Small tables with named rows and columns. After each table, cells are looked up by row and column.

Mido:
	Toz	Lesus	Vobu	Nakuni	Risezi	Zemeg	Bugug	Noto
Duf	141	139	193	145	162	-239	178	-252
Liv	197	196	359	173	236	-815	219	314
Tid	162	158	213	167	173	499	186	502
Rur	187	182	355	173	218	-768	208	465
Digul	121	124	151	135	138	162	168	-519
Ruv	170	172	142	168	174	531	178	122
Zum	184	180	102	177	191	109	183	243
Dorir	194	167	-874	207	173	234	134	279

Risezi of Rur is 218
Risezi of Duf is 162
Bugug of Liv is 219
Nakuni of Ruv is 168
Noto of Ruv is 122
Lesus of Duf is 139
Nakuni of Zum is 177
Bugug of Rur is 208
Lesus of Liv is 196
Lesus of Digul is 124
Lesus of Zum is 180
Bugug of Zum is 183
Nakuni of Tid is 167
Zemeg of Digul is 162
Toz of Rur is 187
Noto of Dorir is 279
Vobu of Duf is 193
Noto of Digul is -519
Row with the largest Lesus: Liv

Table Movamiz
         Subov  Gonot   Zot  Fos   Zab  Rekefe   Nid   Vok   Fad
Metumuz    4.8   -0.9   4.6  5.1  -2.8     2.9  -0.8   2.0   5.1
Sivopov    0.5   -2.3  -2.6  5.2   4.5     7.7   1.4   3.9  -1.7
Vefu       5.9   -7.7   3.8  3.7  -3.3     0.6  -0.2  -5.3   5.8
Mon        1.8   -3.1  -2.3  1.5  -2.1     0.2   0.5  -1.1   4.9

What is the Fad of Vefu in Movamiz?
5.8
What is the Rekefe of Vefu in Movamiz?
0.6
What is the Rekefe of Sivopov in Movamiz?
7.7
What is the Zab of Mon in Movamiz?
-2.1
What is the Vok of Sivopov in Movamiz?
3.9
What is the Subov of Mon in Movamiz?
1.8
What is the Gonot of Sivopov in Movamiz?
-2.3
What is the Zot of Vefu in Movamiz?
3.8
What is the Nid of Sivopov in Movamiz?
1.4
What is the Nid of Mon in Movamiz?
0.5
What is the Zab of Sivopov in Movamiz?
4.5
What is the Gonot of Metumuz in Movamiz?
-0.9
What is the Subov of Metumuz in Movamiz?
4.8
What is the Fos of Mon in Movamiz?
1.5
What is the Fad of Sivopov in Movamiz?
-1.7
What is the Zot of Mon in Movamiz?
-2.3
What is the Gonot of Mon in Movamiz?
-3.1
What is the Zot of Sivopov in Movamiz?
-2.6
Which row has the largest Subov? Vefu

Table Met
,Mot,Gefe,Nozes,Mito,Tamo,Redevun,Nenu
Nofozuz,152,206,215,210,173,37,145
Vumoza,127,160,162,156,213,71,169
Sav,127,167,171,163,221,56,172
Vunen,129,162,165,159,211,69,168
Lebez,124,122,119,117,185,139,163

What is the Nenu of Vumoza in Met?
169
What is the Redevun of Vunen in Met?
69
What is the Nozes of Nofozuz in Met?
215
What is the Nenu of Vunen in Met?
168
What is the Redevun of Lebez in Met?
139
What is the Tamo of Sav in Met?
221
What is the Mito of Vumoza in Met?
156
What is the Tamo of Nofozuz in Met?
173
What is the Nenu of Sav in Met?
172
What is the Gefe of Lebez in Met?
122
What is the Nozes of Lebez in Met?
119
Which row has the largest Redevun? Lebez

Table Bopizo
,Fom,Kom,Zez,Novoguv,Tun,Sina,Vut,Latap,Vul
Vib,49.434,-83.015,60.809,-33.456,-23.316,24.625,-40.591,9.407,-37.097
Sagufuv,-43.299,19.227,-24.898,-22.039,-34.300,-29.828,11.211,-10.839,-23.768
Robazu,-47.987,29.291,-61.110,17.692,-23.506,-44.086,4.817,-21.208,-5.254
Sut,2.390,-27.571,-40.455,-7.036,20.176,3.315,-50.263,-2.116,-27.814
Bom,-33.435,10.257,-39.034,6.552,-15.505,-32.526,-3.308,-33.127,-4.240
Putibo,-19.292,-2.455,-28.876,2.397,-20.640,-43.593,-20.018,-31.533,-12.185
Punopi,-19.982,-30.353,17.222,5.759,-35.750,-25.032,1.067,11.485,-25.725
Rin,-45.226,19.458,-38.721,-2.996,-26.147,-31.929,2.531,-29.330,-12.099
Zak,-40.535,35.613,-85.085,21.177,-3.405,-50.199,2.607,-56.425,-5.030
Simusel,-34.943,42.705,-62.535,3.456,-1.137,-31.085,5.996,-41.579,-0.828

Bom, Fom -> -33.435
Robazu, Zez -> -61.110
Simusel, Zez -> -62.535
Putibo, Latap -> -31.533
Bom, Tun -> -15.505
Sut, Zez -> -40.455
Punopi, Latap -> 11.485
Robazu, Latap -> -21.208
Putibo, Vut -> -20.018

